In the rows, zero is written as 128.
One turn sends every row of this set to another row. A few are shown first. Where does it send the rows asked after them?
k_874: [113 165 139 154  94  91 131 145 129 137 105 128 152 125 151 156 138 139
 120 166 131  88 150 170 141 167  96 129 147 127 120 113]
k_395: [127  98 115 122 109 127 108 141 121 147 175 148  77 136  83 118 133 144
 158 116 131 132 148 107  93 129 136 124 154 165 162 114]
k_376: [100 116 158 150 132 152 123 161 105 118 108 108 124  79 177 103 105 132
 122 133 108 120  97 130 160 125 141 160 113 112 106 146]
k_4: [143 126 137 165 139 123 155 108 157 117 103 145 129 122 131 167 105 143
  95 126 127  81 118 115 126 147 115  69 122 114  98 114]
k_880: [ 93 121 148  99 148  85 119 172 162 109 127  76 147 135 120 133 120 144
  95 148  92 121 138 119 136 126 112 144 144 106 151 130]
k_440: [139 155 103 139 174 151 162 105 100 110 117 132 136 118 157 145 113 118
 151 108 170 154 131 158 131 128 133 112 128 142 133 152]
k_743: [114 176  89 147 170 126 166 120 108 120 107 125 141 106 140 152 115 136
 128 138 155 155 129 151 120 157 123 108 150 143 161 129]
k_700: [126  94 115 117 109 128 108 140 122 145 173 150  74 140  89 117 134 138
 164 110 132 133 146 108  93 117 140 123 148 162 162 119]
k_831: [128 128 121 156 136 109 159 112 173 129  80 132 141 116 123 138 113 137
  99 134 104  89 116 108 117 123 121  78 117  94 115 102]
k_561: [ 86 129 150 155 130 136 125 171 110 125 103 105 127  72 166 108 108 143
 108 151 101 120  97 125 154 145 136 157 128 114 123 131]
k_34: [125  98 113 119 108 125 108 141 125 149 171 144  78 135  84 109 135 140
 162 116 126 134 148 106  92 120 139 128 151 159 164 113]
k_526: [130  93 116 118 109 131 107 138 122 146 176 148  76 137  87 113 133 138
 165 112 131 133 148 108  95 120 138 127 149 163 158 117]
k_749: [120  98 112 117 108 123 109 142 125 147 170 149  75 138  86 116 135 139
 161 114 127 134 145 108  91 119 139 125 152 160 168 116]
k_971: [149 112 134 153 139 131 153 100 163 119  92 140 134 127 139 139 109 126
 116 110 120  87 118 115 126 106 127  79 102  98  90 121]
k_527: [125  94 167  92 153 119 111 152 152  94 142  85 139 151 144 128 115 122
 124 110 113 118 141 131 150  90 123 147 117 106 114 160]
k_954: [123  99 114 120 108 124 108 143 122 145 174 151  74 139  87 122 132 141
 160 114 131 133 145 109  92 125 138 123 153 165 164 117]
k_628: [144 138 155 146  98 123 125 125 120 123 120 138 145 142 173 149 134 117
 148 129 151  85 153 181 153 131 109 131 119 127  83 144]
k_619: [120 113 174 112 154 111 112 162 137  87 161  95 128 146 135 174 106 150
  92 130 128 109 141 130 152 154 104 131 147 136 120 150]
k_280: [100 125 162 160 132 151 122 165  98 115 119 115 118  78 174 126 101 146
 109 141 118 115  98 130 162 155 133 152 127 129 106 142]
k_744: [117 161  82 131 169 131 167 114 119 126  90 117 150 110 145 116 123 114
 150 123 142 162 129 150 117 107 139 120 128 119 158 135]
k_102: [117 146 130 136  92  98 132 136 144 145  85 118 163 130 157 110 147 112
 149 148 115  97 151 170 138 104 116 144 118  98 116 121]

k_874 moves to k_628
k_4 moves to k_971
k_561 moves to k_280
And these:
k_744 moves to k_743
k_527 moves to k_880
k_34 moves to k_395
k_749 moves to k_954

One turn sends every row of this set to another row. A few are shown first. Where does it send the rows asked after them?
k_866: [139 138  92 128 127 137 135 128  89 105 160 154 192 153 109  88 143 128
 120 148 197 122 109 123 148  96 145  87 107 100 127 169 181 116 176 111]
k_504: [118 125  76 109 149 124 169 113 110 105 156 139 146 123 139 125 136 129
 114 140 172 116  57 142 175  73 136 113 125 127 172 101 169 106 166 147]
k_834: [147 127 141 131 167  82 157 113  94  86 174 116 142 143 135 141 154 170
 134 124 180 166  88 120 124 158 143 116 120  83 171 155 113 110 180 116]
k_209: [117 105  92 111 147 134 149 143  91 113 121 142 153 127 194 111 157 125
 157 124 148 123 117 131 133 109 157 116 129 114 178 141  43 146 131 135]
k_107: [112 134 132 107 153  83 151  89 111 131 172 135 163 153 111 103 138 150
 132 115 157 157  73 153 100 147 157 142 110  82 148 175 110  87 162 168]
k_183: [128 141 144 105 153 126 174 176  99 106  99 114 165 156 198 133 152 127
 118 149 163 116  99 134 172  95 138 182 124  99 176 195 169 105 152 109]
k_282: [144 133  99 123 131 140 131 153 104  97 131  93 155 119  91 147 152 160
 129 122 163 125 106 108 120 121 127 172 160 166 192 152 161 160 130 116]
k_815: [150 162 104  82 157 125 165 102 113 124 134 172 190 104 120 120 118 156
 152 155 139 111 117 146 126  96 172 118 131  92 179 144 186 113 187 120]
k_525: [106 116 117  78 130 124 157 143 120 121 146 130 167 124 169  96 121 135
 157 149 128 118 125 135 113 107 166 116 150 102 157 180  54 164 129 128]
k_686: [113 113 107  85 136 141 145 160  93  99 157 146 171 154 176 109 155 137
 143 131 156 162 127 106 107  84 155 130 132  99 140 164  53 148 144 131]
k_242: [111 132 136 134 125 135 140 135 107 121 115 127 210 150 184 139 154 144
 105 170 142  93 119 137 158 101 151 189 131 119 177 183 159  90 118 117]
k_701: [124 140 122 104 142 127 159  75  94 116 178 115 157 122 112 131 160 128
 131 140 158 130  79 132 158 181 168 137 121  93 169 153  89  81 150 120]
k_665: [ 98 125 138 121 151 131 139 161  77 121 133 123 169 168 193  94 127 138
 111 165 171 101 104 156 123  84 146 184 152 111 185 199 170  85 152 130]
k_8: [143 123  98 107 140 122 149 176 113 115 106 130 148 137  87  98 143 138
 137 102 173 133 103 131 100 133 115 175 124 155 170 180 173 156 142 145]
k_233: [135 137  80  83 138 170 127 151  91 133 135 119 150 126  81 102 156 133
 135 120 154 111 109 135  95 131 139 197 154 157 191 158 157 117 143 119]

k_233 moves to k_8
k_834 moves to k_701
And these:
k_504 moves to k_815
k_183 moves to k_242
k_209 moves to k_525

One turn sends every row of this set to another row. A few are shown first. Where does it send the rows asked after them?
k_947: [105 115 153 159 150 105 134  94 154 137 122  92 174 189 164 136 145]
k_729: [128 118 139 170  73 118 135  62 124 153 170 170 128 156 156 141 141]
k_459: [100 169 124 152 109 152 130  86 122 156 126  55  94 147 146 156 153]
k_507: [ 86 168 120 152 103 159 125 113 114 156 124  56 108 155 136 160 156]
k_544: [ 97 134 151 170 130 110 121 142 125 141 117  83 171 191 119 138 136]
k_313: [136 130 125 151  91  97 126 129 121 146 195 134  94 160 167 128 174]
k_10: [ 90 117 150 162 140 112 127 127 141 141 119  92 185 197 146 139 146]
k_68: [121 128 121 151  85 104 122 152 116 149 193 135 106 167 160 133 179]
k_790: [ 81 159 125 169  28 117 134 100 112 152 143 127 153 146 140 150 140]
k_57: [ 96 129 141 171 162 121 118 111 133 140 147  68 118 161 107 161 135]
k_989: [126 127 159 166 150  97 134  79 151 136 122  85 152 176 154 129 133]
k_155: [ 99 120 131 172  55 132 123 118 102 157 167 171 152 171 129 147 146]
k_956: [ 73 139 125 159  40 118 142  78 133 151 146 135 166 152 177 151 150]
k_778: [ 96 108 130 164  65 133 130 101 117 156 169 177 160 175 154 148 154]
k_935: [131 123 125 148  95  98 128 124 128 147 195 137 101 162 178 129 179]
k_360: [ 82 123 138 167 160 128 117 126 132 141 147  71 132 169 109 164 142]
k_409: [ 92 114 142 161 173 122 125  89 150 139 149  75 127 163 137 161 143]
k_175: [ 80 144 120 137 121 160 137  77 142 155 129  67 121 159 182 161 170]
k_655: [100 123 143 166 169 119 123  94 142 139 148  70 115 157 122 158 136]
k_606: [116 120 119 147  89 106 125 146 122 149 194 139 114 171 171 134 183]
k_96: [130 133 122 153  86  99 124 143 115 148 193 133  96 161 158 130 174]
k_412: [133 131 140 179  64 117 129  79 110 154 169 163 118 152 131 139 133]
k_688: [ 90 144 129 161  45 111 145  57 136 148 147 133 150 142 177 147 145]
k_387: [ 80 108 138 158 172 127 124 103 149 140 149  78 141 170 138 165 150]
k_545: [ 66 144 116 137 113 166 132 101 132 156 126  68 134 167 172 165 173]
k_119: [ 69 156 116 145 104 166 127 121 119 158 124  63 127 166 148 166 167]
k_799: [111 107 133 164  74 125 136  72 127 153 170 177 150 167 167 146 152]
k_193: [ 69 147 124 163  32 122 137  98 121 152 144 132 167 152 157 153 148]
k_810: [118 146 156 177 130 102 121 125 121 140 119  76 148 179 110 132 124]
k_923: [ 96 164 131 172  32 110 136  81 116 150 144 124 136 136 142 145 135]
k_914: [133 143 161 176 140  94 128  94 135 137 120  78 138 171 126 126 123]
k_705: [ 73 113 138 160 165 131 119 122 140 141 147  77 143 174 125 165 148]
k_449: [101 156 132 168  40 106 143  60 129 150 147 126 136 135 160 144 137]
k_60: [118 132 135 179  55 122 124 106  99 156 166 163 131 160 118 143 135]
k_305: [ 98 157 124 144 119 153 136  68 135 154 127  61 101 149 169 157 160]
k_531: [121 118 121 145  94 103 128 133 128 148 195 140 110 168 182 133 184]

k_155 moves to k_778
k_305 moves to k_459
k_923 moves to k_790
And these:
k_57 moves to k_360
k_606 moves to k_531
k_10 moves to k_947

